In the rows, zero is written as 128.
Turns, then the turns between two rows, first turn first; the first pair answered:
tases (before |-> after):
[131 118 113  96 126  98 171  86 116 125 138 104 157 104 132 149 106 153
 127 183 117 129 124 145 101 125 111 135 160 144 182 163 136 120 133 157
 116  89 133] |-> [124 142 161 115 119 160 158  80 122 123 155 104 167 120 118 125 137 102
 136 158 119 127 126  86 136  87 126 102 154 104 159 113 140 129 120 170
 118  75  98]
[118 162 141  97 128 125 135  57  87  97 143  92 162 128 125 141 141 115
 147 192 122 124 102 116 118 114 126 119 130 165 156 132 179  84 124 149
 131  87 103] |-> [113 186 169 133 125 167 105  89 105 107 150 105 148 142 123 108 160  62
 146 132 134 134 119  80 152  93 136  95 118 144 108  90 157  94 121 136
 123 107  94]
[155 154 146 157 111 115 115 132 122 130 136 118 140 101 132 158 137 115
 164 123 146 135 125 136 154 131 145 140  87 114 134 126 111 100 149 109
  97 132 111] |-> [154 148 142 161 109 106 110 134 119 128 137 119 134  99 134 157 123 121
 158 128 145 136 123 141 154 136 141 147  91 119 135 137 107  96 153 106
  98 137 118]
mumas (before |-> after):
[134  88 143 147 110 135 152 143 109 151 109 147 130 131 138 130 110 152
 116 152 129  81 143 126 123 118 119 107 137 132 125 154 106 151  95 155
 136 137 151] |-> [126  91 144 150 104 131 151 142 113 154 109 143 132 129 134 127 113 153
 119 150 126  84 146 124 120 118 116 103 139 128 125 158 106 153  98 151
 131 136 157]
[119 148 154 151 133 145 105 151 139 127 143 121 133 159 125 110 116 104
 114  80 136 131 140  91 133 107 115 128 120 109 101 108 119 149 118 135
 140 146 139] |-> [114 130 115 134 109 123 111 149 118  90 125 119 114 170 129 141 121 149
 111 106 134 101 108 108 122 119 155 147  85 141 123 134 142 134 135 130
 138 134 100]
[113 128 123 113 116 109 149 155 125 130 119 100  91 137 134 136  92 131
 111 141 149 116 165 173 119 167 129 140 102 168 135 127 138 106 174 127
 119 142 141] |-> [117 142 148 116 133 112 154 143 134 149 128  99 108 124 133 124  94 107
 115 138 145 135 180 168 119 162 109 132 126 157 124 118 128 107 168 130
 116 143 167]
[117  81 106 146 114 101 121 126 130 125 122 150 129 150 140 112 102 111
 121  94 115 149 142 125 109 146  71 123 124 110 117 143  89 135  87 135
 104 161 172] |-> [114  71  79 140 103 102 117 141 118 103 113 154 113 163 141 126 106 125
 121  96 114 128 134 126 107 150  94 129 108 123 126 153  94 136  93 126
 102 160 149]
Tadu (before |-> after):
[187  89 121  99 129  85 120 156  51 127 108 100  71 163  89 164 137 122
  75 149 118 121 116 210 120 134  99 118 128 134 123  99 153 162 127 132
 137 103 145] |-> [184 114 155 114 142 109 107 161  66 148 128 100  77 156  82 136 145  79
  79 124 123 140 138 195 135 120  80  95 142 112 100  69 144 166 117 133
 141 109 161]
[134 133 128 109 122 141 140 109 131 129 137 120 170 133 123 138 142 149
 133 135 118 121 117 110 137 121 124 124 154  79 162 118 116 151 108 163
 147  84 125] |-> [133 120 115 113 128 129 136 119 136 139 135 129 160 135 127 132 123 169
 126 130 122 109 125 122 128 133 121 137 160  86 156 131 106 162 102 159
 143  93 148]
[107 130 147 147 101 161 113 131 131 133 139 139 134 117 156 142 162 146
 142 131 111 101 122 130 130  88 131 160 103 113 118 125 114 163  82 151
 183 100 115] |-> [110 120 137 148  98 146 108 141 134 132 140 145 123 114 155 141 142 167
 138 124 113  96 126 140 119 103 124 172 107 117 121 138 110 163  82 143
 184 105 132]
lovur (before |-> after):
[130 136 130 109 166  97 145 113 146 165 156 135 142 122 114 121 112 123
 118 152 116 151 153 158 132 125  54 123 162 127 136 134 129 159  99 139
 124 120 177] |-> [122 126 116  92 144 107 154  91 135 139 151 129 150 135 108 150 129 158
 126 183 109 119 125 146 129 118  91 130 139 123 161 137 156 164  99 160
 133  84 134]
[127 130 131 118 133 124 137 107 140 128 146 136 159 137 120 137 114 140
 150 153 123 121 121 127 111 135 130 132 146 133 145 122 128 134 114 136
 140 107 142] |-> [124 132 127 115 125 118 135 108 130 115 138 132 144 135 120 141 125 132
 149 165 124 130 111 140 108 138 144 133 125 160 142 127 143 112 127 125
 133 121 128]
[111 148 149 136 143 155 103 139 138 119 114 167 141 149 144  90 102 124
 120 117 174  78 158 112 151 134 186 101 102  96  91 101 109 159 106 166
 149 145 128] |-> [107 145 136 129 136 157 106 132 123  95 104 165 138 152 142 108 121 126
 125 138 168  66 142 116 150 127 206 106  76 117  96 103 130 140 115 159
 146 136  92]
[137 161 118 139 118 117 115 123 154 136  84 116 128 107  94  94 110 110
 149 156 163 141 150 153  93 135 119 163  98 170 132 113 175 124 111  94
 117 157 175] |-> [140 155 131 139 121 125 119 110 169 156 104 121 149 112  90  88  92 128
 150 147 162 132 162 137  96 127 109 160 129 124 142 104 154 163  82 119
 132 127 199]

(2 to 3 turns a pair)
[124 147 146 141 116 158 120 142 102 139 128 138 117 165 108 135 144 112
 114 102 158 106 125 110 140 120 142 115 111 106 144  93 153 113 135 123
 125 139  81] |-> [132 133 135 154 126 142 114 160 116 162 135 151 111 162 117 121 112 127
 107  84 164 102 142 121 133 134 122 120 136 101 136 108 120 135 125 112
 128 153 124]
tases then lovur
[119  84 107 133  94  69 178 123 141 145 125 128 107  98 110 158  83 151
 122 109 152 125 121 110 126 140  68 100 181  26 183 217 101 191  95 138
 160  63 168] |-> [102  96  95 113  62  77 181 108 103  75  95 103  95 106  87 198 153 123
 123 151 143 105  63 106 134 118 142  94 100  91 184 206 167 122 139 132
 143  63  51]
tases then lovur
[119 105  61 117 150 112  84 138 119 110 141 144 119 155 148 157 153 156
 117 146 127 129 162 156 115 146 130 121 149 158 150 151  89 148 110 131
 148 121  96] |-> [122 112  73 109 156 112 100 116 122 116 152 133 137 149 141 161 151 157
 124 160 117 136 164 149 110 140 120 116 164 150 160 149  99 154 106 145
 153 111 103]
lovur then lovur then tases
[121 149 170 124 149 137 114 123 148 153 133 134 105  73  94 116 159  63
 111  90 129 165 146 119 166 123 133 127  93 193 115 134 135  70 145  93
  81 147 116] |-> [116 134 168 131 134 167  99 149 173 159 161 152 117 120  95 101 143 105
 117  52 144 122 153  69 187 117 154 122 107 109 119 118  99 151 102 133
 108 114 117]
lovur then lovur then tases
[143 141 143 134 139 137 129 116 127 150 148 118 147 100 133 121 123 102
 147 147 128 155 136 119 138 107 108 120 149 115 115 114 134 143 119 136
 119 127 144] |-> [143 146 130 128 132 135 126 122 125 141 138 111 136  98 132 122 133  94
 138 158 129 162 128 132 133 108 108 117 138 143 111 115 144 114 135 122
 113 141 134]
lovur then lovur then lovur
[101 123 101  90 110 109 157 151 125  62 110 125  89 180 128 149 168 166
 169 139 136  51  66 127 135 133 149 131  52 125 173 140 132 100 140 151
 106  37  65] |-> [109 137 116 138 114 134 112 203 144  82  99 150  51 194 130 100 169 123
 155  62 162  64  92 116 161 126 145 117  47 120 103 110 100 108 142 112
  90  88  74]
tases then tases
[138 119 129 127 142 137 130 130 141 144 131 134 163 128 122 134  99 153
 140 109 143 102 131 118 142 135 110 119 165 101 157 138 106 174 115 153
 143 100 154] |-> [125 146 129 136 136 149 110 148 121 108 102 123 129 124 113 135 147  90
 135 109 145 117 109 124 157 129 148 106 100 169 116 117 139 101 159 107
 116 142  88]
lovur then tases then lovur
[128 116  98 119 127  82 131 175  86 118 142 112 113 140 159 142 147 137
 116 181 103 134 105 157  61 172 154 161  67 237 174 146 121  88 162 116
 139 179  74] |-> [118 149 155 129 118 158 130 150  94 116 173 100 145 163 133 125 199  77
 131 162 103 128  97  76 111 121 184 119  56 179 153  78 137 113 140 154
 151 139  20]
tases then tases
[125 146 170 118 118 169 157  93 130 118 146 100 142 125 115 122 160  85
 147 153 126 134 120  92 138  87 168 101 113 132 126  95 156  99 122 164
 117 111  92] |-> [142 106 137 149 138 142 125 145 161 163 158 143 119 137 145  94  89 143
 135  89 145 121 160 118 131 131 130 125 163  96 119 127  78 160  90 145
 123 132 186]
tases then tases then lovur
[114 136 136 113 101 169 134 101 112 108 127 108 162 136 103 138 162 118
 143 163 118 105 101  88 152 112 159 129 115 111 166 103 158 127 118 133
 124  95  69] |-> [124 116 118 154 117 157  90 172 144 147 122 155 123 148 129  92 103 137
 129  79 141 106 144 105 158 138 127 139 145  91 126 113  82 177  97  99
 120 145 148]
tases then tases then lovur
[127 150 158 157 135 138 125 155 128 145 132 124 120 103 140  92 133  82
 129  96 137 158 153 122 136 142  98 118 140 127  87 108 122 125 126 108
 117 154 161] |-> [124 142 161 128 125 148 154 103 119 129 154  98 165 115 121 128 144 121
 142 150 121 131 132 100 132 123 115 116 144  89 141 102 143 155 105 173
 140  88 127]
tases then lovur then Tadu
[115  66  80 143 122 110 111 153 138 120 116 153 104 151 147 163 120 199
 124 126 143  91 113 140 127 168 144 155  89 153 130 170  95 146 135 129
 117 135 143] |-> [111  93  96 140 125 101 121 140 127 116 108 137  96 123 140 164 141 149
 117 143 138 125 110 159 119 160 140 148  77 200 116 155 121  88 159  99
 102 163 137]
tases then lovur
[123 131 126 119 106 141 138 110 101 107 117 104 147 138 112 139 164 121
 127 140 121 106 100 102 137 100 140 107 104 113 130 116 162 125 130 135
 123 106  79] |-> [127 148 145 130 120 141 134 108 107 121 121 102 149 127 108 122 161  80
 123 131 116 129 114 100 142  93 118  90 110 118 116 100 159 108 135 125
 120 124  96]
mumas then mumas then lovur
[107 138 134 104 137 138 205  67 131 147 171 125 163 109  98 156 131 121
 155 183 124  91  95 109 141 103 141  82 120 141 180 136 171  97  96 134
 162  73 138] |-> [ 95 138 120 134 118 178 160 121 133 121 154 152 122 145  97 141 155 107
 144 123 146  67  87  79 174 101 188  74  75 138 138 104 160 105 105 104
 154 100  86]
tases then mumas
[134  86  97 110 108 129 158 126 135  86 167 137 137 113 145 147 133 201
 140 146 129 128 127 164 104 125 127 123 166 100 191 179 119 133 141 166
 135  89 165] |-> [139 133 144 149 128 157 129 148 154 120 169 144 118  96 146  89 143  97
 134  96 134 188 168 158 126 112  97  97 179 110 122 129  99  99 154 129
 116 150 204]
lovur then Tadu
[164 102  75 129 122  78 141 179 120  95  95 116  88 109 135 150 125 164
  89 155 154 127 120 181  91 136 166 129  65 214 121 141 168  49 150  66
 133 185 138] |-> [162 165 159 149 144 133 133 153 129 125 117 101 116  94 111 109 160  52
  99 130 150 180 149 134 125  89 137  81  83 181  73  70 169  33 150  76
 136 188 147]
tases then tases then lovur
[111 130 119 123  96 159 118 133 129  94 123 140 115 152 112 120 156 129
 137 118 141 109 108 110 148 123 171 120 112 133 109 107 122 137 120 124
 123 124  71] |-> [120 139 137 143 121 155 107 149 150 132 133 145 114 147 115  92 133 107
 131  89 145 130 144 115 155 124 139 116 140 112  90  98  90 148 109 112
 123 141 130]
lovur then lovur
[141  97 111 149 122 138 120 145 135 118 133 165 128 130 137 113 109 139
  89 118 153 106 131 119 140 135 150 145 122  81 140 139 111 173 111 135
 121 142 141] |-> [150 105 130 150 134 140 124 130 144 134 139 159 141 116 138 104 102 120
  93 117 146 123 144 119 140 130 126 137 139  74 136 135 103 172 106 136
 120 140 160]
mumas then mumas then mumas
[125 111 190 151 172 141 145 152  98 182 186  96 158 148 163 113 123 104
 136 135 135 124 154  77 144 103 109 167  99  69  85 124 131  93 121 139
 144 156 131] |-> [125 116 188 152 170 137 144 163  92 171 170  93 145 141 163 119 138  87
 133 144 137 137 148  94 137 106 114 168  80 107  75 130 143  60 141 115
 130 171 122]
lovur then lovur then lovur
[124 129 149 135 121 142 129 117 160 144 158 133 166 133 127 109 119 157
 144 121 134 111 131  98 132 125 117 125 162  71 120 105 130 173  89 153
 149  87 156] |-> [131 114 124 146 126 114 117 144 163 153 143 148 136 125 147  99  93 165
 133 105 144 117 146 126 119 152 103 138 159 103 110 127 104 168 104 120
 140 125 185]
tases then tases
